In the data rows, the value 128 means zero.
Some points:
144 149 144 158 82 119 139 150 159 171 104 125 155 143 150 100 114 115 90 130 127 155 119 123 123 92 157 120 131 122 125 147 131 143 134 119 128 78 110 108 114 146 159 144 113 114 99 115 133 107 144 160 94 94 128 97 140
133 103 112 132 118 90 114 80 162 173 136 165 145 135 147 134 150 146 111 117 113 117 105 132 125 82 147 108 113 106 121 136 119 157 147 97 83 95 149 159 166 152 144 142 116 99 142 91 126 88 143 127 122 110 129 127 134
117 116 123 144 106 91 105 132 176 171 96 98 119 117 170 156 108 112 93 89 116 108 139 119 156 127 128 131 110 110 106 133 127 138 145 112 117 144 172 140 116 126 126 144 135 122 194 139 115 104 109 115 105 83 105 96 108
60 151 165 157 100 143 131 71 119 108 148 147 112 125 141 136 143 158 120 140 120 56 150 53 132 156 100 147 95 117 173 112 139 123 99 152 150 116 144 83 166 119 111 116 127 137 107 100 129 106 101 114 122 145 155 110 97
121 140 126 130 114 106 114 159 133 165 127 133 164 101 144 158 128 142 122 122 152 186 172 105 120 148 105 119 151 90 146 151 149 163 95 119 131 96 153 155 163 167 140 146 95 115 147 131 109 177 101 117 194 126 107 119 79
128 145 84 125 87 108 127 93 120 134 101 133 120 149 131 111 125 147 126 158 130 162 122 137 122 92 162 170 141 117 64 139 133 116 138 139 157 114 151 122 164 165 145 136 99 123 135 146 154 137 104 155 110 78 106 112 122
115 147 139 121 139 103 112 138 88 169 103 115 137 150 135 133 153 137 166 124 146 116 136 173 137 140 131 148 122 103 98 92 123 175 92 112 58 89 120 104 131 114 103 130 155 149 115 121 127 150 110 111 107 112 121 139 98
114 167 157 135 151 139 163 130 96 137 102 87 120 113 109 138 123 91 154 127 129 130 144 152 130 131 146 123 107 101 116 127 175 112 155 81 87 111 132 77 146 123 117 125 96 108 134 107 109 127 170 92 169 96 120 107 76
150 149 115 161 123 130 119 156 125 139 83 135 144 105 143 114 117 134 102 80 89 139 116 109 131 136 131 106 113 74 112 110 205 149 99 147 107 166 135 160 162 170 118 155 119 119 154 120 82 135 95 112 165 115 145 139 110
124 172 126 125 110 104 124 123 101 108 115 104 158 114 117 146 160 140 122 105 146 131 143 149 100 109 128 166 135 142 163 175 151 117 147 145 126 145 152 118 170 115 101 117 167 161 123 93 63 117 161 118 141 97 123 122 115
117 132 93 119 97 123 138 112 127 174 112 147 142 107 140 110 101 118 94 113 77 123 90 146 112 136 161 191 145 120 105 152 147 116 116 136 119 52 121 84 123 151 124 140 114 127 136 133 107 123 106 141 140 103 119 144 151
144 194 158 125 143 109 161 168 140 195 150 130 133 131 133 108 132 110 152 155 134 84 157 168 157 142 128 117 101 117 103 133 165 137 143 109 131 124 155 112 158 129 156 154 155 159 139 106 114 137 138 116 163 104 134 164 124
123 140 102 90 119 114 133 130 87 142 107 99 140 143 146 131 134 87 132 124 125 94 175 151 145 126 97 121 124 97 100 100 119 124 113 92 115 115 167 111 156 105 155 160 143 106 104 57 100 152 126 131 145 98 145 162 116
138 170 120 133 104 112 95 150 130 119 133 144 123 110 117 175 124 134 101 66 147 195 146 111 152 166 133 104 118 92 108 150 150 179 156 132 136 97 142 126 148 103 143 164 91 147 105 94 109 134 70 112 181 150 116 151 116
97 125 113 137 120 123 131 107 116 188 82 128 121 132 160 107 122 129 104 94 102 137 125 152 133 103 139 104 130 133 142 152 128 153 172 158 133 120 176 142 158 136 153 148 118 115 115 116 169 121 134 124 106 88 86 103 127
126 150 137 130 123 141 143 148 110 131 147 81 171 133 138 167 150 112 109 111 150 95 117 157 122 128 154 158 107 115 133 174 141 129 141 156 143 135 174 144 168 115 90 62 103 112 124 124 116 127 108 99 125 122 163 142 117
131 147 140 92 142 132 157 153 117 159 97 114 147 145 173 177 167 117 167 133 126 150 110 105 111 118 110 165 104 90 123 150 182 140 156 118 145 133 184 97 154 127 141 131 153 140 111 113 102 105 167 101 141 121 135 139 101
137 118 82 129 114 89 87 149 127 190 127 124 141 111 139 147 134 155 147 113 112 104 144 110 149 119 111 106 94 138 102 140 153 158 137 156 122 147 143 117 106 155 116 114 96 62 137 118 84 99 143 161 162 104 109 104 119
117 119 123 85 147 121 148 148 120 151 107 156 118 176 111 122 136 102 129 127 95 155 164 163 140 168 123 161 122 170 117 167 145 171 85 114 92 140 139 129 148 143 118 134 147 118 109 103 121 140 91 104 94 108 133 135 100
143 137 162 124 124 102 129 125 103 179 116 92 103 134 125 135 139 90 130 122 111 107 140 150 129 154 154 156 150 122 83 83 98 161 111 122 130 127 173 113 141 149 135 139 153 130 83 70 73 134 123 124 144 122 133 139 94
86 135 138 113 117 144 137 138 104 119 161 100 145 121 123 156 168 99 91 104 143 98 124 165 88 52 117 123 88 111 126 180 159 134 128 171 142 126 140 110 148 149 130 120 159 137 147 119 91 129 94 112 131 145 128 117 81
136 132 127 138 160 106 125 141 112 164 112 127 93 150 82 105 119 95 133 141 122 168 145 112 114 106 103 173 157 159 114 167 120 159 105 138 102 119 123 105 115 121 96 133 151 105 150 87 138 136 90 113 119 134 160 181 108
83 154 93 122 60 111 148 122 116 205 111 148 175 142 153 139 109 129 144 150 119 120 109 85 53 151 178 135 115 136 99 163 124 142 154 133 124 116 110 110 149 96 140 142 135 123 143 89 87 129 72 83 137 91 137 132 88
145 134 137 167 161 103 98 87 104 145 84 122 147 115 157 117 112 119 104 124 121 85 108 103 138 117 135 117 132 123 125 170 142 178 141 118 113 100 151 143 126 142 175 130 127 102 136 122 95 79 102 113 118 73 85 108 111
86 115 92 147 134 150 145 120 121 148 124 125 146 130 115 133 109 129 129 147 130 123 119 109 47 165 120 101 88 111 119 113 59 141 149 128 124 163 110 122 124 101 215 116 102 201 128 142 105 129 123 108 151 128 151 134 109
128 174 143 153 153 141 117 125 111 168 150 136 176 139 122 143 112 79 128 109 152 163 152 130 111 118 124 148 86 92 112 150 134 80 120 126 122 122 183 111 172 134 97 113 167 129 120 125 94 87 146 118 151 110 142 127 107
96 135 129 157 107 131 154 101 133 146 83 143 148 163 190 136 112 150 94 139 100 147 119 145 87 127 142 127 126 163 62 143 133 108 122 153 146 84 115 120 120 116 95 145 155 84 135 130 106 157 117 133 177 94 116 165 130
132 139 115 137 110 72 79 122 98 146 126 125 175 136 155 161 103 86 116 83 96 120 139 90 131 135 136 125 142 127 107 120 180 166 135 148 123 153 122 140 150 166 137 146 128 125 183 145 145 147 165 141 149 120 131 128 108
146 183 166 107 130 94 127 133 116 170 104 137 104 154 112 114 124 84 120 106 91 110 111 119 80 122 81 138 106 118 88 140 120 169 105 97 88 122 153 122 141 114 89 109 131 121 100 101 125 183 108 132 117 115 117 130 114
These points spread out most along one direction. Take the direction at right angles to it along which they spread out most. Go by this last direction. For each point below, how far along it does it lie, from 0 to 99? 50 is the average, and the first point above lies past it. One standard deviation of the points above along it is 16.
123 140 102 90 119 114 133 130 87 142 107 99 140 143 146 131 134 87 132 124 125 94 175 151 145 126 97 121 124 97 100 100 119 124 113 92 115 115 167 111 156 105 155 160 143 106 104 57 100 152 126 131 145 98 145 162 116 63
60 151 165 157 100 143 131 71 119 108 148 147 112 125 141 136 143 158 120 140 120 56 150 53 132 156 100 147 95 117 173 112 139 123 99 152 150 116 144 83 166 119 111 116 127 137 107 100 129 106 101 114 122 145 155 110 97 30
96 135 129 157 107 131 154 101 133 146 83 143 148 163 190 136 112 150 94 139 100 147 119 145 87 127 142 127 126 163 62 143 133 108 122 153 146 84 115 120 120 116 95 145 155 84 135 130 106 157 117 133 177 94 116 165 130 64
132 139 115 137 110 72 79 122 98 146 126 125 175 136 155 161 103 86 116 83 96 120 139 90 131 135 136 125 142 127 107 120 180 166 135 148 123 153 122 140 150 166 137 146 128 125 183 145 145 147 165 141 149 120 131 128 108 38
117 119 123 85 147 121 148 148 120 151 107 156 118 176 111 122 136 102 129 127 95 155 164 163 140 168 123 161 122 170 117 167 145 171 85 114 92 140 139 129 148 143 118 134 147 118 109 103 121 140 91 104 94 108 133 135 100 78
128 145 84 125 87 108 127 93 120 134 101 133 120 149 131 111 125 147 126 158 130 162 122 137 122 92 162 170 141 117 64 139 133 116 138 139 157 114 151 122 164 165 145 136 99 123 135 146 154 137 104 155 110 78 106 112 122 60
86 115 92 147 134 150 145 120 121 148 124 125 146 130 115 133 109 129 129 147 130 123 119 109 47 165 120 101 88 111 119 113 59 141 149 128 124 163 110 122 124 101 215 116 102 201 128 142 105 129 123 108 151 128 151 134 109 40
117 132 93 119 97 123 138 112 127 174 112 147 142 107 140 110 101 118 94 113 77 123 90 146 112 136 161 191 145 120 105 152 147 116 116 136 119 52 121 84 123 151 124 140 114 127 136 133 107 123 106 141 140 103 119 144 151 66
86 135 138 113 117 144 137 138 104 119 161 100 145 121 123 156 168 99 91 104 143 98 124 165 88 52 117 123 88 111 126 180 159 134 128 171 142 126 140 110 148 149 130 120 159 137 147 119 91 129 94 112 131 145 128 117 81 26
